The same turns and mirrors carry the whole set onto itself and the rows of a family onto each other. Which other rows belong to the same family as each row named below? List them in the order they appear above.
These 40 rows form 5 families of 8 rows each.
j168: [ -6.1   8.6  28.9  27.7 -24.9 -37.4   4.9 -29.1  -8.9   6.9  13.3 -39.8
  -8.6  39.8  -1.9 -16.9  21.0  18.1   7.2  17.8 -20.0  -4.2]
j666: [ -8.9  21.1  10.9  27.9 -22.4 -21.6  -7.8 -19.7 -29.0  22.9  18.8 -39.5
   1.9  27.4  -9.1   1.1  25.8  -3.7   7.9  40.2  -8.2  -1.2]
j360: [  2.4 -32.7   8.5  21.3 -32.1  23.1  -3.2   6.3  -0.2  29.1 -36.4 -43.8
 -39.2   9.3 -13.5  10.1   9.6  11.2 -18.8  27.9  -1.8  14.3]
j506: [ -7.1  32.1  -6.0 -15.7  11.8 -46.0 -26.6 -23.8   2.4  -8.3  32.2  17.1
 -24.7  25.5  -6.1 -18.1 -37.4   5.8  12.0  -8.1   7.6   6.9]
j389: [ 22.1   2.7 -20.8 -35.4  28.2  26.8 -16.3 -22.4  -9.5  -5.7  -6.8 -23.8
  15.9  -0.9  -3.9  10.9  10.6  14.6   7.6   6.3  -1.6 -13.1]
j621: [-13.5  23.5  11.8  29.1 -21.1 -28.5 -17.5 -32.9  -4.7   8.3   3.6 -16.9
  -8.6  37.3  18.1 -10.7  30.8  23.4  25.5  37.7  -1.9  17.1]
j723: [  2.6 -29.3 -15.3   1.3  -7.6  31.9 -10.6  25.6   0.4 -39.1 -12.7  36.7
 -28.8  -5.5 -12.8   1.0 -31.9  -5.6 -14.0 -19.7  17.9   8.2]
j203: [ 17.5 -15.8 -11.3  -9.1  13.7  30.6 -24.6  10.5   9.2 -24.9 -19.6  23.8
 -48.4   7.3 -14.5  10.6 -41.6  -4.4   0.4 -23.2  23.0  15.3]
j549: [ 13.0 -29.0 -13.9 -17.6   2.3  25.1  -0.7  28.4   2.9 -17.1 -17.1  13.6
 -29.6  -9.7 -23.9  -3.1 -41.3 -18.6 -21.3 -20.2   5.4  -6.3]
j258: [  7.2  30.0   5.6  22.7 -32.2  18.5 -40.9  -0.1 -41.3  -6.9  -7.7  26.8
  -5.8   4.0 -12.3   4.1 -29.0  37.7  10.9  15.8 -11.3 -11.4]
j513: [ -8.9  24.6  12.9   7.2 -12.6 -33.2  -5.8 -30.9   0.6  31.5  -2.9 -39.4
  -7.3  32.3   9.7 -20.8  22.5  12.0  17.6  34.2 -11.9   3.4]
j788: [ 10.8 -38.1 -12.5 -14.8  10.3 -25.0   5.8   0.0  33.9  -2.5 -20.6 -14.4
 -26.0  30.9  -0.5 -10.5  18.2 -47.9   9.3  26.4  -0.9  12.1]
j79: [ -5.6  28.1 -11.5 -11.6   4.5 -44.1 -29.7 -11.4  19.7 -22.1  11.7  34.7
  -9.6  25.0  16.9 -18.3 -26.9  -7.8  18.4   0.9  19.2  16.1]
j647: [ 14.1  20.0 -19.9 -32.7  20.1  31.0 -19.2 -16.6  -6.4 -22.1 -10.4 -12.0
  15.1  14.1 -23.9  -2.4  16.2  21.1  23.9  -0.1   4.1  -6.1]
j88: [ -4.6 -11.5   3.7  44.9 -40.2 -31.2 -20.0  19.7 -17.3  14.6   1.7  26.0
 -54.2  20.7   6.6 -17.5 -15.7 -19.8   4.6  17.6 -13.7  32.8]
j104: [-20.0 -24.5  17.1  41.6 -39.8 -32.3   2.9  11.3   8.5  14.2  -5.6   9.3
 -51.2  13.3  20.8 -17.1 -24.5 -14.6 -20.0  14.9   2.2  17.4]
j357: [ 12.8  32.3 -17.9  -3.8  29.7 -36.3 -30.0  -8.3   4.2   3.0  32.9  27.9
  -8.6  26.5  12.1 -13.2 -22.7  -6.0  12.8  22.1  -0.1   4.8]
j574: [ 28.5 -29.1 -18.9  -7.4  10.2   6.9 -17.8  25.4   5.3 -32.3 -27.5  40.8
 -34.2  -7.2  -2.0   6.1 -41.9  -5.1   4.6   2.3  -1.9  14.4]
j864: [ -9.8  32.4   3.5  27.0 -29.4  19.3 -25.2   1.5 -42.6  -3.8   5.6  16.3
  -4.4 -10.1  -3.9   0.1 -27.7  46.8  -2.9   4.1   1.1  -0.7]
j277: [  6.4  31.7 -19.6  -6.6  14.6 -41.0 -23.3 -11.8  -1.5  -9.3  26.9  40.7
  -1.7  28.7   9.9 -25.6  -6.0  -8.3   9.0   2.1   8.0  14.4]
j242: [ 13.0  31.8  17.2  22.0 -35.1  26.7 -28.6 -12.9 -25.8 -16.9  -1.0   0.5
 -29.9   8.7 -20.1 -15.3 -30.7  52.7  -5.1  11.0  -1.5   2.0]
j700: [ -2.6  27.8 -11.1  -9.7  13.9 -27.0 -14.5 -11.1  -2.1 -37.9  22.4  40.9
   1.8  18.3   8.2 -24.8 -20.2  -6.6  24.0 -11.0   5.5  -2.5]
j930: [ -0.4 -32.3   8.6  20.1 -24.2  42.9  13.8   6.0 -18.8  14.4 -27.2 -37.4
 -26.8   1.8 -20.1  -1.2  18.0  14.4 -14.7  14.2 -12.7  -5.5]
j963: [ 11.9 -37.3 -13.3  -2.0  19.9 -33.3  15.5   5.3  17.3  -2.2  -0.3 -25.9
 -26.0  16.6   0.1   3.4  12.5 -46.4   1.2  26.7   1.3  23.9]
j645: [  6.8 -40.8  10.2  24.2 -41.4  21.4   4.8  13.4 -28.1 -12.2 -41.1 -26.6
 -24.0  -5.6 -24.2  21.3   6.7  -2.7   0.0  20.5  -9.8   7.8]
j34: [ -8.5  22.2  13.3  14.3 -40.7  15.0 -36.6 -18.7 -39.3  -1.1   4.4  19.7
 -17.3  -1.9   0.1 -15.3 -19.4  49.3  -5.5   9.6   0.6  21.9]
j262: [ 18.1 -38.7  23.8  33.5 -22.7  38.8   7.5   5.7  -2.2  -9.7 -39.1 -32.7
 -32.3  21.8 -11.5  11.1  16.8   7.3  -4.6   3.6  -3.9   4.8]
j922: [ 13.4 -17.1 -10.7 -20.6  16.2 -10.2  23.6  -9.4  29.9  12.5 -10.6  -9.3
 -16.6  46.9  -5.1  -4.9  20.5 -41.4  17.9  16.5   0.3  -1.2]
j178: [-20.4  -8.3  12.2  47.5 -46.9 -33.0  -3.4  23.7   0.3  -0.1  -7.7  26.0
 -46.3  21.5  -0.4 -21.8 -19.9 -16.1  -1.4  23.8   1.4  24.6]
j746: [ -2.2 -13.7   2.5  38.7 -35.5 -36.1   6.1  20.4  16.9  -1.7  -9.5  12.4
 -44.6  31.6  14.2 -34.2 -40.3 -17.4  -1.2  22.8   9.6  16.0]
j974: [ 13.1  19.3  -5.6 -22.4  36.0   8.0 -13.4 -13.9  -4.2 -28.5 -14.9 -40.2
   1.1  17.9 -17.1  14.3  14.1  31.4   9.7  -4.9   3.4  -4.5]
j526: [-14.4  12.0   8.8  32.2 -34.6   6.6 -41.7   4.6 -31.9 -20.8  -3.5   6.7
 -20.8 -18.7  -0.4  -9.6 -31.7  46.6 -12.6   0.9   3.3  11.9]
j434: [  2.1 -26.5 -15.5  -5.8  20.1 -16.3  20.3  13.1  40.1  -6.8 -20.7 -21.8
 -18.6  28.3  -4.0  -4.1  10.2 -42.9   8.4   5.4   5.5 -11.4]
j683: [ -1.6 -38.6  -0.5  -3.5  24.4 -33.0   9.3  -4.9  26.0  -1.1  -5.9 -15.9
 -26.8  38.6   3.9   8.7  10.7 -39.1  13.0 -16.1   5.3   9.5]
j874: [  1.0   8.5  -4.6 -27.7  17.3  32.6 -24.2 -25.7 -19.1  -7.3  -4.0 -14.8
   7.3  -3.8 -20.0  19.6  29.4  21.9   6.3  -4.9  -6.3  -5.0]
j454: [-10.0  20.2  22.4  17.5 -23.0 -26.3  -7.8 -24.6 -15.3  17.2   9.5 -37.8
  -5.8  18.0  13.2  -4.1  37.7   6.7  10.3  42.1   4.5   9.3]
j191: [ 24.2   3.8 -11.2 -24.7  27.5  15.8  -5.7 -14.7  -6.6 -24.2 -10.5 -24.5
  22.0   0.0 -19.0  24.8   0.0  11.3   8.0  25.0   4.1 -19.8]
j665: [ 11.4 -26.1 -31.4  -5.1   4.1  21.1 -12.1  26.2   6.2 -23.1 -24.4  39.3
 -25.4   2.5 -17.7  -6.0 -47.3  -7.6  -3.9 -12.0  -4.8   2.6]
j958: [ -1.6 -25.7  23.1  40.5 -46.0 -15.1  -5.9  -4.6   4.1  10.6   8.0  24.8
 -58.1  29.4   0.3 -21.6 -34.3 -18.8  -2.0  -0.5   0.6  15.3]
j289: [ -5.1 -37.4  10.5  19.3 -32.8  35.0   3.9  13.7  -7.2   3.1 -41.5 -39.6
 -28.6  -7.9 -14.4  15.2  -3.8   7.0  -2.4  28.4  -8.7  -3.0]

Same family as j277: j389, j788, j864, j178, j454, j665, j289
Same family as j203: j168, j506, j242, j262, j974, j683, j958
Same family as j746: j360, j621, j549, j700, j922, j526, j874

The same turns and mirrors carry the whole set onto itself and the rows of a family onto each other. Which other rows belong to the same family as each row named below? List them in the order they appear above.
These 15 rows form 3 families of 5 rows each.
j754: [ 36.5   6.9 -17.0 -15.7   0.8   4.2   4.0  13.7  18.7  -5.3 -44.3 -10.6
   6.2 -20.3 -10.3  14.0  26.4 -31.4  26.0 -23.9  -4.8 -29.8 -10.0 -24.5]
j427: [-21.1 -27.7  14.4  31.8   6.4  -3.0  -9.2  27.5 -20.0   8.1   9.4  24.9
  -4.9 -33.2  -2.5 -26.9  -5.4   8.1 -15.7  35.6  22.7 -17.4 -24.5  23.9]
j931: [ -3.2  -8.3  14.7  52.0   3.0  21.5  -0.9  -0.5   9.0   6.2 -31.8  -6.1
 -12.6 -17.1   5.5   7.5   7.4 -43.6   2.5  40.0  -8.3 -29.8  15.0 -19.1]
j493: [ 15.5   6.2 -11.1 -13.0  -0.2  16.4  23.0   6.8  18.1  -3.0 -61.8   1.8
 -19.8 -10.3  -3.2  12.3  10.1 -21.1  27.1 -28.3   7.6 -24.0  -1.7 -29.9]
j878: [ 10.8 -28.1  24.1 -55.9   2.4 -33.0  20.8 -28.4  16.7 -13.6 -37.0 -12.3
 -13.8  13.8  -9.7  18.5  -0.6  -9.6   3.5 -24.4   2.5  23.7 -10.2   1.5]
j766: [ -4.5  11.8  26.6  46.9 -16.8  20.0  15.1   5.4   0.9  28.4 -12.6 -18.8
  -0.8 -31.1  22.3  14.7  10.6  -0.8  10.1  28.7 -19.7  -1.9  22.5 -11.5]
j535: [ -8.9 -41.1  41.6 -23.0  12.7 -63.3 -22.0  -5.2 -38.4  -9.6 -11.7  21.1
  -1.9  -4.0 -17.0   0.4  -4.4 -17.5 -12.6   5.8  35.8  11.6 -31.2   3.4]
j76: [ 20.4 -22.3   2.8 -59.2  14.1 -23.7  12.4 -14.9  15.7  -3.6 -23.7  -2.0
   1.8  19.3 -14.7   4.5   8.3   5.4   1.1 -32.4  -7.5  15.6 -25.4  20.1]
j285: [-33.2   2.2  35.0  34.3   1.4 -13.5  -9.1  17.0 -43.3  27.5   1.6  36.0
  -1.2 -41.1   2.2  -8.5  -8.0  18.9  -4.1  26.0  12.8  -1.4  -9.6   2.8]
j546: [  8.3   6.4  16.6 -42.2   7.5 -17.8   1.5 -24.1  -8.2   9.8 -29.8  -1.0
   6.5  17.4 -11.5  15.1   7.2  27.2   5.5 -47.2  -5.2  34.3 -16.5  -4.0]
j428: [ -9.5 -40.4  30.8 -30.7  24.6 -56.0 -25.6 -16.5 -18.9  -6.5   9.5  15.9
  17.6  -7.3 -20.9   1.8  -9.2 -15.3 -28.6  16.9  12.1  -0.1 -23.9  17.9]
j238: [-24.9 -35.0  31.7  47.9   5.1  -2.9  -4.9  15.4 -27.2  11.5  -6.0  20.7
 -22.1  -0.6   3.7 -24.5   0.1   0.6 -13.0  37.5  19.7   4.3 -21.2  24.2]
j227: [ 25.5  26.3   5.6  -3.7  -6.4   1.5  -1.3   0.3  -3.6  12.9 -41.3 -17.7
  17.1 -18.3   2.2  32.4  22.6 -16.0  25.8 -29.8  -4.0  -8.7   9.7 -46.6]
j348: [  6.7 -10.1   8.5  43.6  -8.4  24.9   8.6   9.5  26.4   3.4 -12.6 -24.7
  -3.1 -32.8   8.5   0.1  15.4 -25.1   3.6  40.3 -17.4 -22.1   6.9   2.2]
j194: [-22.1  -9.1  50.1 -20.2  18.4 -52.1 -27.7 -35.5 -34.1   8.8  -0.3  18.6
  16.5 -10.0 -18.3  13.9 -10.5   3.7 -21.1   9.2  -3.7  24.7 -12.8   3.1]

Same family as j428: j754, j427, j76, j348
Same family as j546: j766, j285, j227, j194
Same family as j535: j931, j493, j878, j238

